Rows are one point carried round by a steady rotation, each followed by how many ticks it has turned.
The counts run from 0 to 1238.
[149 115 103 147 202 136 178 190  81 114 135 145 134 151 120 162 139  87
 129 165 108  95 135  85 128 160 135 115 138 124 127 138 153 126 116 105
 142 119 139 119 160 144 118]  471
[133 158 127 110 132 132 137 151 117 126 186 123 121  93 139 226 143 157
 140 121 118  74  97 139 114 103 134  96 125 115 168 145 143 167 109 123
 100 130 118 139 137 143 145]  1196
[170 114 129 132 191 118 172 180  83  96 128 129 158 163 107 184 133 110
 106 146 101 116 115  81 119 133 106 116 139 131 117 162 162 141 132 128
 157 105 122 118 135 147 120]  1097
[123 160 125 107 139 134 140 159 116 138 183 127 110  87 127 223 150 135
 130 135 114  92 107 149 128  97 134  96 132 115 167 145 130 175 125 127
  95 121 133 138 155 135 145]  65
[140 144  80 114 124 124 151 147 109 106 160 130 125 134 114 154 141 173
 149 104 129 111 125 158 141 146 139  70 115  83 125 137  96 160  51 147
  98 106  90 112 121 127 146]  111
[120 157 117 116 147 175 180 201 107 127 147 126 132  99 112 143 140 156
 112 110 137 116 120 139 164 136 138 115  84 152 132 101 126 146  69 148
 141 123  94 143 111 170 148]  310
[149  82 111 159 190 107 176 169 121 109 140 130 146 136 153 141 118 103
 128 116 111  79 136  72 131 141 116  79 118  83 114 131 133 104 124 131
 124 107  97 110 121 144 100]  350
[131 160 122 105 154 140 163 168 126 153 155 128 140  99 110 159 142 138
 150 112 105 112 161 164 145 115 129 105  93 100 149 124 112 168  65 160
 105 106  75 110 125 142 157]  618
[153 118 102 123 168  95 152 161  89 106 132 138 146 146 123 183 136 135
 159 100  95 116 143 115 141  82 124  84 149  87 121 155 101 196 123 140
 127 123 130  98 122 100 122]  598
[115 115 116 148 181 137 175 209  92 119 140 139 115 128 124 181 141  91
  95 153 114 112 112  92 153 127 144 104 139 144 141 119 140 142 153 104
 137 126 151 148 175 140 112]  584
[152  87  83 156 161 130 155 190  99 109 153 137 134 174 138 130 136 110
 145 151 128  84 122  77 145 148 165  77 140 126 116 103 120 129 100 101
 102 125 137 119 116 136 103]  29
[153 108  89 155 169 124 162 187  95  98 151 137 145 178 131 137 137 110
 153 150 119  87 125  81 137 161 162  94 137 127 125 103 130 115  89  94
 122 126 129 128 126 155 106]  31
[129  95 148 151 126 104 144 192 140 127 165 127 144 150 149 175 130 145
 111 106 101 108 111  95 158  88 152  61 134 130 126  98 147 143 120 134
  66 120  89 134 122 137 127]  646
[172 142 112 147 161 104 157 175 100 105 169 127 181 162 132 139 148 136
 152 123 127 106 123  80 140 154 127 102 137 141 100 122 152 134  62 129
  98 102 121 109 120 165 142]  1167
[113  96 115 128 144 149 168 203 101 116 123 133 104 123 120 181 132 151
  81 105 122 128  99 114 172  81 149  74 123 135 116 121 116 176 142 137
 137 137 124 142 118 113 124]  1019
[110 101 117 133 153 150 178 219  99 110 114 135 111 134 117 170 128 138
  77 115 114 136 107 108 172  99 156  90 119 146 121 108 128 161 136 130
 152 136 118 147 130 126 120]  1021
[157 143 120 118 171 109 169 171 121 133 151 125 168 154 100 139 142 109
 159 125  87 119 167 143 141 134 124 103 111  95 139 123 109 148  66 150
 111  86  70  96 127 150 133]  732
[144 149  86 107 156 103 162 144  96 100 142 126 136 123 106 170 141 141
 155  95 110 121 138 158 129 124 117  92 120  68 141 158  78 179  91 147
 145 103 103 101 130 121 130]  296
[131 134 110 136 129 143 150 191 115 104 183 110 117 121 137 166 152 141
 107 135 156  85  66 104 145 146 150  91 126 162 136  99 128 126 108 106
 102 116 139 158 127 174 117]  447
[123 125  98 117 129 154 168 192 118 104 158 105 102 128 103 145 147 130
  95 129 144 108  82 147 154 150 152  91  99 139 146  90  78 134 109 121
 140 105  99 156 109 168 100]  631
[122  89 112 140 124 126 141 177 124 125 175 125  94 142 140 180 143 123
 104 149 124  93  94 106 146 120 160  53 145 116 138 122 126 137 136 110
  59 109 128 143 141 121 116]  139
[134 141 106 152 186 112 184 208  98 114 132 137 167 148 112 117 144 111
 124 116 119 143 146  98 170 151 126 109 121 134 108 105 118 143  80 136
 139 101 117 111 150 154 130]  725
[131  82  98 141 127  92 147 181 120 106 150 118 119 177 118 150 140 120
 113 127 109 127 107 116 159 122 160  49 145 103 124 107  84 146 125 117
  85  98 105 124 131 116  98]  1155
[125  83 113 125 125 132 149 194 129 128 163 106 100 143 121 148 148 113
  95 134 132 105  95 123 167 108 159  62 121 127 130  97  83 149 140 123
  82  96 114 140 104 131 100]  326
[122 136  83 141 201 146 180 180  95 132 136 145 129  93 145 149 134 105
 172 113 120  77 164 113 146 112 134 106 113  98 145 118 100 159 107 120
 154 142 141 115 136 131 116]  1113
[152 154 107 128 182 134 179 157  97  89 161 118 142  89 141 169 137 130
 127 106 147  75 100 102 114 151  90 120 101 111 134 152 125 125 106 132
 169 108 127 126 120 173 119]  679
[137 150 112 123 181 119 167 178  98 138 133 150 155 143 104 163 137 124
 159 128  80 133 181 137 147 117 134 108 124  94 139 137 133 173  73 144
 122 115  98  95 157 121 154]  918
[108 146 105 119 169 150 173 167 113 143 139 147 113  83 129 180 125 138
 143 115  97 101 165 158 139 112 132  93 103  74 157 143 125 162  88 146
 127 132  90 116 160 117 153]  806
[113 123  82 150 145 133 160 154 128 108 170 130 101 103 161 163 125 133
 142 118 136  60 113 128 121 159 147  66 108  76 158 115 115 107  95 108
 113 131 104 139 144 150 115]  556
[141 145 139 125 162  93 160 197 110 133 142 128 165 168  91 162 152 104
 125 135  78 158 149 130 159 112 137 107 138 130 142 115 121 171 104 137
 107  89  96 112 162 139 136]  1032
[143  81  86 152 155 118 158 185 108 114 155 129 121 166 136 131 141 102
 130 146 131  95 121  85 155 143 156  65 147 112 105 113 105 130 115 110
  81 108 138 117 123 127 100]  27
[161 131 114 137 135 112 141 190  98 103 174 124 160 187 112 160 154 139
 128 147 125 117  95  92 146 144 156  95 154 164 115 114 144 146  82 114
  87 104 134 133 129 158 134]  336
[161 130 111 123 175 113 167 137 101 110 149 129 142 117 125 181 134 127
 128 129 109  94 133 120 108 153  90  93 119  68 122 190 148 132  97 146
 124  93  95  96 143 134 141]  987
